First come named turns, each shown by rows before and after it. For each pair of rows after them, which turns, in which order, take the first row to the second? The first pair is done for you.
turn G:
[ 26  -1  37  -4 -23   1  -6 -24  12  24  25   5  16  31   6  18  28 -16
  10   1 -43 -19  17] -> [ -7  -5   0   8  12  26  15 -10  21  -6  19   2  32  44  16  46  17 -19
  17  -4 -36  -6  -5]
[-11 -17   2  11 -24  -6 -23   5   9   4  13   5  -5 -43 -17  -1   2 -11
   7  14  36  -6  19] -> [ -9 -18  12  11 -29  -9 -28  -1  14   9  23   3  -5 -31 -10   9  14 -19
   9  14  21  -9  21]
[ 14   2  32  -5   5   1  21  -1  -2  -3 -15  25  15  20  -7   3   2   4
 -20 -13  -7  22  -5] -> [ 14   1  28  -5   8   1  22  -1  -1  -3 -17  25  17  20  -6   4   2   3
 -18 -12  -6  22  -5]
turn E:
[ -7  -5 -41   5 -12  12  -3   7  -9 -22 -20 -25  -9 -42 -13   6  -5  -6
 -22  12  52   2  -6] -> [  8   0 -29   0 -21   7  -3   5 -15 -10 -22 -20 -11 -49 -19  -7 -10  -2
 -26  11  54   5   2]
[  9  -4  19 -25  -8   0   4   1 -33 -19   3   6   9 -31  10 -52 -27  14
   1  -2   6   9   1] -> [ -5 -10  17 -15 -21 -16 -24 -12 -28 -25  22  -6  -9 -23  18 -46   3   1
   0   0  -5 -19   3]
[-32 -30 -45   1  -1  37  18  44 -23 -25   3  47   5   7  11 -18  -1  24
  45 -14  38  18 -51] -> [ 14 -19  -6 -17 -31  19  16  39 -38  13  -4  59  -2 -16  -5 -54 -14  36
  37 -12  42  23 -30]
[-19  -2  21  30  -7 -12 -27 -12  24   5  -5   9 -12   5   7   8  21  12
  28   4  -3   3  31] -> [-33  -4   3  34  14   5 -11  -6  24  -7 -12   9  -1  10  10  22  11  12
  32   2   2  15  21]
turn Z:
[-33 -19 -29  36  22  11  14   0   6 -28  16  18   9  27  33  39  23 -16
  23  18   1   8 -13] -> [-38 -23 -35  42   7  -9 -13  -6   5 -31  19   9 -12  16  29  21  35 -18
  19  25   9 -14  -9]
[ 27   3   5 -11  12  18  46  13  -9  17 -31   9  28  -6 -14 -11 -27   1
   1  -1  -4  43   8] -> [  9  -4  -3  -4  24  26  50  13  -1   4 -21   4  36  15  -1  15 -14  -9
   8  -4 -18  40   1]
[-10  -9  13 -12 -27 -29 -45  -8  -7  -1  36 -23 -23  10   7   3  40 -20
   9  -6 -22 -25  11] -> [  6  -5  22 -18 -36 -36 -48  -7 -15  12  26 -17 -28  -9  -6 -19  30 -11
   4  -3 -10 -24  15]
turn R:
[-21   5 -10 -32 -13  -7  17 -15   6  14  -6   8  -8   2 -13  -7 -25 -20
 -17  -2  13   4  -6] -> [-30   2 -11 -28 -18 -14   5 -19   8  10   1   1 -14   6  -7  -3 -12 -28
 -17  -2   6  -7  -6]
[-20  -8 -19  10   3  13  -4  -2   8 -13  -1  -6   0  33   9  18  19  -5
   5  24 -11 -21  -7] -> [ -2  -1  -7   0  10  28  23   5   3  -2 -10   7  19  35   6  23  -1   3
   7  17 -13   4  -5]
[-12 -22  10  12  -1  15  16  -1  10  -3  27   2  14  39  17  45  31 -17
  12  -8 -37  -7  -5] -> [  8  -9  -4   0  20  34  54  20  -6  -1 -16  17  29   1 -10  16 -26  12
   6  -5   3  32 -11]
Now pairs of rows:
(two turns a pair)
[ 13   4 -15  -3   8 -20  12   5 -12   1 -31   0  -5 -44 -15 -32  -2   4
  -8  13  23 -10   6] -> [ -9  -6 -18   8  -1 -32 -12  -6  -1  -8  -6 -15 -17 -24  -2 -18  32 -15
  -6  14   5 -36   3] => Z then R
[ 20   3  17  -9  15  27  24  12   1   6 -14   6  24  30  15   8  -6  -5
   4 -14  -3  22   2] -> [ 26   5  24 -14   8  22  20  10   3  12 -11   8  23  30  15   6  -4  -4
   4 -14  -6  18   8] => Z then E
[-23   5 -32   1  28  27   0  21  21  -5 -12  20  -9  28  13  13   6  14
   7  -5   7   1  -9] -> [-27   3 -28   5   9   4 -28  12  21  -5   0  12 -29  24  10  -1  26   8
   5   0   5 -24  -4] => G then R
[ 12   6  -3   4   5  -7  -3   6 -12   3  10  -3   3  12  53  -9  14   7
  -4 -13  -3   7   4] -> [  4   6 -16   8   9 -10  -7  12 -16  -5   1  -5  -5  -2  44 -21   7  13
  -8 -10  15   3   1] => R then R
[ 10  14  -5   3 -30 -16 -21  13   4 -12  19   1   0  20  10  -1  18   8
  -4  16 -44 -13   8] -> [ 26  20   1 -10 -15   3  11  22  -2  -1   4  15  23  19   6   3  -9  19
  -4  12 -43  16   9] => R then G
[ -8  -1 -16  -6  24  16  19  11  -9 -12  -9   3  10  12   5   8 -16  -4
   6   8  -2  18   6] -> [ -5   1 -23  -4  19   9  10  13 -13 -13 -16   2   1  -5  -4 -10 -21   2
   2  12  14  12   6] => Z then G
[  4  13  25   3 -22 -17 -39  -4  20  42 -18 -13 -18  44   0  -6  16 -44
 -40 -17 -36  -9 -26] -> [-13   9  10   9  -4  -4 -29  -3  27  27 -18 -16  -8  59   8  15  18 -48
 -36 -21 -42  -2 -36] => Z then G
[ 40  15  10 -10  -7 -14   4 -11  -3  37 -13   8   5  -7  -9 -22  13  -5
  -3 -13  12  24  15] -> [ 36  12  15 -10   2   0  16 -11   3  35  -4   9  20  16   6   5  20 -13
   3 -20  -8  32  12] => Z then G
